(in the rows, 128 means zero)
A single turn carries every row of the set below to another of its rows. Some are shown first; where does it send the rows asked next?
k802: [141 118 132 108 145 139 103 130 123 138 161 122 130 140 103 113 135 130]
k444: [148 132 111 114 153 152 119 106 100 153 145 102 111 150 147 128 148 105]
k974: [132 130 119 122 139 146 128 133  74 158 159 116 108 117 124 132 146 135]
k936: [149 108  92 112 144 154 118 135 100 139 156 116 109 180 151 135 157 131]
k117: [150  85 127 110 140 148 132 150  86 130 165 120 119 133 120 143 128 117]
k33: [136 133 113 116 148 142 123 117  82 163 155 101 103 130 131 131 149 110]
k628: [135 111  91 112 144 139 121 143  82 155 167 107  96 161 134 138 159 126]
k413: [141 107  99 117 135 153 124 154  85 140 164 128 109 160 137 138 154 153]
k712: [140 119 130 106 148 136 102 126 123 141 161 116 128 142 104 113 136 121]
k663: [138 119 130 108 147 135 102 129 121 143 163 117 127 138 101 113 136 123]
k501: [148 134 104 124 140 135 118 123  84 161 166 107 106 145 108 119 140  98]
k704: [142 118 131 107 146 140 102 128 126 137 160 121 131 143 106 113 135 127]
k919: [142 119 130 106 148 139 101 126 126 139 160 118 130 144 107 113 135 123]
k972: [166 127 116 131 129 165 120 133 104 128 154 142 133 158 127 118 132 140]
k545: [148 106  97 115 138 158 121 145  96 134 158 128 113 173 148 136 154 148]
k789: [167 127 109 113 117 179 108 141 107 142 156 141 114 153 139 140 131 132]
k792: [156  84 128 110 140 155 130 147  95 122 159 125 125 142 129 143 127 120]
k398: [157 127 110 116 114 171 112 152  93 150 164 141 108 136 126 143 131 138]
k137: [161  84 125 107 145 155 127 138 102 121 155 120 126 151 135 141 128 110]
k631: [152  88 120 105 148 142 127 136  92 137 162 105 113 144 126 142 132  93]
k597: [134 109  96 116 138 143 124 153  78 151 169 118 100 154 130 139 157 142]
k350: [141 127 125 125 135 161 129 138  83 142 153 133 120 124 133 131 141 154]
k627: [149 131 106 113 117 159 112 149  84 164 170 127  97 130 117 143 135 122]
k592: [159  86 121 105 149 149 126 132 101 128 156 110 120 153 134 141 130  96]
k865: [139 118 132 108 145 137 103 131 121 140 163 120 129 137 101 113 135 128]
k805: [153 126 123 123 139 170 124 126 101 131 143 134 128 143 149 129 141 149]
k383: [148  87 123 108 144 141 130 145  85 137 166 110 113 134 119 143 131 103]
k321: [157 129 116 117 148 166 119 110 109 137 139 118 124 156 156 127 144 124]
k773: [161 132  99 106 129 162 103 125 105 161 158 114  99 156 135 140 137  96]
k129: [161 133 103 121 144 146 114 111 103 150 155 109 115 166 125 117 139  94]
k447: [143 110  90 110 147 144 118 134  93 149 161 107 100 175 144 136 159 120]
k406: [170 129 108 125 138 161 114 116 113 133 149 126 128 172 135 116 135 115]
k517: [169 129 103 109 125 174 104 128 113 147 152 128 109 163 144 139 134 111]
k109: [153 128 117 134 125 154 125 145  84 140 164 141 124 138 109 121 133 145]
k754: [144 132 111 130 130 140 124 140  75 156 171 123 111 131 100 121 137 125]
k120: [151 133 100 108 125 155 108 136  90 169 167 114  92 140 122 142 138 101]

k865 turns into k663
k805 turns into k350
Where do these go?
k117 turns into k383
k972 turns into k109
k447 turns into k936
k627 turns into k120

A single turn carries every row of the set below to another of its rows. Some are shown first; where does it send the rows asked next?
k378: [122 136 118 155 145 119 141 131  80 126 111 151 137 105 144 122 149 107
 101 143  94]
k316: [146 114 106 144 112 114 147 156 104 141 110 128 136 133 124 142 129 121
 105 145 113]
k944: [148 142 139 154 120 152 137 143 124 128 118 133 135  99 137 107 141 137
 103 127 142]
k228: [147 142 152 137 117 128 142 142 116 140  95 156 146 118 136 113 114 122
 125 135 110]
k678: [121 106 125 163 121 131 137 124 101  99 104 155 119 106 127 123 144 133
 104 148 122]
k904: [129 106 117 141 131 125 129 147 111 123 119 142 144 134 127 141 153 102
 130 134 132]
k569: [129 140 122 143 136 114 121 146 121  99 138 150 115 113 126 137 131 127
  96 131 139]
k921: [140 121 136 156 135 134 128 152 106 131 106 166 157 124 111 152 132 118
 122 137 119]
k982: [150 138 128 136 119 122 122 123 102 123 140 152 136 111 133 111 164 131
  93 141 106]
k664: [142 138 122 142 122 101 120 153 112 114 118 125 106 100 143 115 124 124
  93 136 122]
k80: [134 134 121 146 126 116 103 136 130 121 129 144 132  98 137 147 139 123
 123 116 127]
k645: [127 135 119 150 118 114  98 135 118 117 122 147 132  90 132 135 135 132
 122 120 135]
k209: [141 132 108 163 115 124 115 153  97 108 114 142 112  99 134 130 136 143
 110 125 108]
k403: [135 133 161 143 127 130 137 133 121 128 102 154 148 119 151 118 122 114
 125 148 112]
k602: [142 125 139 143 133 129 140 159 103 117 104 136 132 139 121 132 128 105
 102 151  92]
k132: [101 140 125 166 127 125 130 123 112 141 135 137 139 117 120 107 135 121
 104 127 127]
k227: [141 137 123 140 140 115 125 151 131 109 138 144 114 116 135 144 135 121
  97 131 130]
k141: [125 143 119 158 131 141 143 121 122 130  98 134 150  89 130 131 126 126
 114 154 116]
k630: [139 114 108 138 108 124 129 149 109 137 103 125 144 126 119 133 138 112
 135 125 115]
k339: [133 140 121 144 116 117 148 130  92 111 111 156 117 123 103 121 127 123
  98 122 136]
k150: [132 133 149 137 129 131 140 143 101 126 110 176 143 133 134 120 135 119
 120 130  96]
k262: [147 124 120 147 125 111 127 146  84 143 108 130 159 108 125 107 133 127
  92 144  98]
k122: [146 130 109 161 117 124 116 153 108 118 118 141 119 102 138 143 139 136
 116 114 101]
k271: [123 128 119 160 136 122 137 124 125 118 137 131 128 121 116  93 137 124
 101 153 113]
k303: [135 144 115 179 126 132 130 134  90 148 121 149 133 111 120 106 146 127
 112 127 135]
k118: [146 132 146 139 128 126 146 140 109 131 110 176 142 128 135 128 129 130
 107 155 100]
k591: [132 123 131 149 128 110 136 144 101 133 141 160 144 107 134 106 147 139
  88 114 114]
k359: [138 137 122 160 128 153 125 138  99 118 108 131 167 116 109 123 135 127
 123 126 117]
k178: [157 132 113 167 131 121 132 131 107 134 120 137 125 108 121  86 144 125
 111 154 123]
k472: [114 126 134 139 111 117 129 124  97 116  97 131 114 107 131 102 136 108
 106 126 124]
k385: [145 143 139 164 115 129 141 125 120 106 132 121 146 110 139 108 124 129
 111 121 120]
k282: [137 109 122 145 128 112 142 150 117 135 115 127 140 130 141 142 134 104
 108 154 140]
k306: [152 134 119 144 124 105 125 160 118 125 118 125 107 102 148 127 128 123
  96 128 112]
k285: [137 150 125 148 150 126 153 143 108 118 101 132 137 105 127 102 123  99
 120 124 126]
k843: [149 114 139 148 122 125 117 151 106 141  86 138 148 107 131 127 134 111
 124 150 100]
k548: [141 130 135 156 148 137 148 154 108 115 115 122 149 124 128 116 124 117
  86 154 130]
k458: [131 132 150 132 134 108 128 147 118 138 110 140 154 127 120 135 116  95
 109 139 123]
k149: [132 138 108 129 149 116 145 135 113 133 116 167 146 102 103 118 139 125
 104 140 111]
k689: [123 126 135 131 148 120 113 134 105 131 125 145 166 115 120 116 150 107
 101 141 129]
k243: [140 120 126 149 114 103 133 116 111 126 103 155 134  92 118 119 124 130
 107 144 147]

k678 turns into k472
k982 turns into k385
Where do these go?
k271 turns into k132
k403 turns into k150
k306 turns into k227
k569 turns into k645
k548 turns into k689
k282 turns into k904
k458 turns into k921
k141 turns into k378

A single turn carries every row of the set below to another of its rows. Some are shown first; where does it send the rows asked next?
k825: [113 109 115 122 153 142 111 120 140 122 158 118 143  97 143 119 141 134
 113  95 117 154 131 137 128 120 118 152]
k793: [ 95 101 126 135 140 137 145 127 131 135 164 129 123 138 140 113 108  99
 106 120 138 148 116 102 109 134 123 142]
k610: [122 112 143 119 127 105 125 157 137 105 123 131 137 133 128 101 127  96
 117 132 110 143 110 119 133 145 122 129]
k380: [118 130 143 131 125 119 131 128 136 165 142 136 138 100 123 138 123  98
 113 125 128 126 120 131 121 122 105 153]
k78: [112 108 127 131 152 137 107 128 111 107 117 117 143 105 122 111 116 130
 120  90 112 132 111 144 124 127  97 148]
k388: [129 130 151 120 119 106 123 146 141 138 122 133 141 107 119 127 132  96
 117 130 110 124 112 133 130 130 110 142]
k738: [109 102 122 116 156 149 118 125 139 121 154 128 144 103 145 125 143 133
 116  88 117 145 132 137 128 117 117 150]
k322: [117 115 119 128 147 134 101 128 116 103 117 111 142 100 125 108 118 128
 115  93 114 139 113 138 123 130 104 158]
k765: [111 101 124 128 163 140 127 122 131 118 155 130 155 108 158 111 152 133
 127 106 118 151 125 130 114 122 128 148]
k81: [106 118 145 140 137 137 148 114 129 159 159 129 130 115 129 127 112 100
 113 120 144 136 131 119 116 134 108 148]
k424: [112 101 145 127 138 132 152 141 137 105 141 122 126 147 135 105 114 100
 119 125 118 144 113 102 126 147 126 128]
k131: [132 130 158 117 120 110 136 147 136 133 118 133 141 105 119 121 134  99
 121 124 115 132 120 130 132 141 107 141]
k252: [ 96 105 128 140 145 137 145 125 137 130 157 130 123 143 141 114 106  95
 111 125 134 138 114 101 111 130 128 140]
k267: [116 105 114 133 162 135 120 118 132 118 158 121 155 105 155 110 142 136
 124 110 117 160 122 127 119 124 126 152]
k134: [123 118 147 120 126 110 127 154 143 107 119 127 135 130 126 110 128  94
 118 132 105 130 106 121 131 137 124 131]
k301: [109 106 124 117 151 147 108 127 129 116 135 121 138 102 127 126 125 131
 112  80 115 135 126 145 133 119 102 150]
k135: [121 125 146 125 119 116 122 132 128 164 139 136 142  98 123 135 120 100
 110 123 132 134 122 133 122 130 101 155]
k324: [108 105 135 130 138 125 139 144 141 104 137 126 126 149 137 103 115  93
 116 129 116 136 107 104 122 138 133 130]
k841: [131 124 151 118 117 102 118 150 133 134 120 136 146 108 120 120 129  97
 117 129 114 135 115 135 133 138 108 142]
k304: [112 113 117 120 146 141 100 125 132 114 138 112 135  94 127 118 128 129
 108  86 114 143 126 142 130 122 107 155]
k883: [104 113 133 134 131 133 136 121 127 164 161 134 131 113 132 131 109 102
 103 119 143 140 122 118 110 128 109 154]
k959: [114 107 129 143 159 128 117 125 103 103 118 120 155 112 136  97 126 130
 131 107 112 136 105 137 110 132 106 147]
k326: [120 112 119 139 157 127 112 125 108  98 116 114 154 108 138  98 119 130
 125 109 115 145 105 130 114 134 113 157]
k935: [127 115 153 117 127 115 143 154 139 105 119 127 136 129 125 109 129  99
 122 127 107 139 111 116 133 147 119 130]
k18: [120 108 116 141 164 128 122 120 117 106 137 120 160 110 153  99 132 134
 129 117 116 156 110 124 111 132 124 155]
k833: [115 102 127 141 165 130 125 122 113 108 137 125 161 113 154  97 143 132
 133 115 116 146 112 129 105 128 122 148]
k687: [102 119 132 140 139 134 143 118 134 161 160 135 131 118 135 131 109  97
 109 123 139 132 120 114 111 123 114 152]
k652: [105  99 131 127 138 122 140 146 136 106 144 128 127 148 138  98 117  97
 111 127 122 149 110 103 120 142 130 129]
k615: [122 132 153 129 126 120 139 127 131 160 137 133 138  98 121 130 127  99
 116 121 133 131 131 131 124 135 100 150]
k519: [101 102 140 139 142 142 154 119 133 131 161 123 124 141 137 115 105 100
 115 122 136 144 123 104 116 140 121 138]

k267 turns into k825
k652 turns into k793
k959 turns into k833
Where do these go?
k252 turns into k687
k81 turns into k615

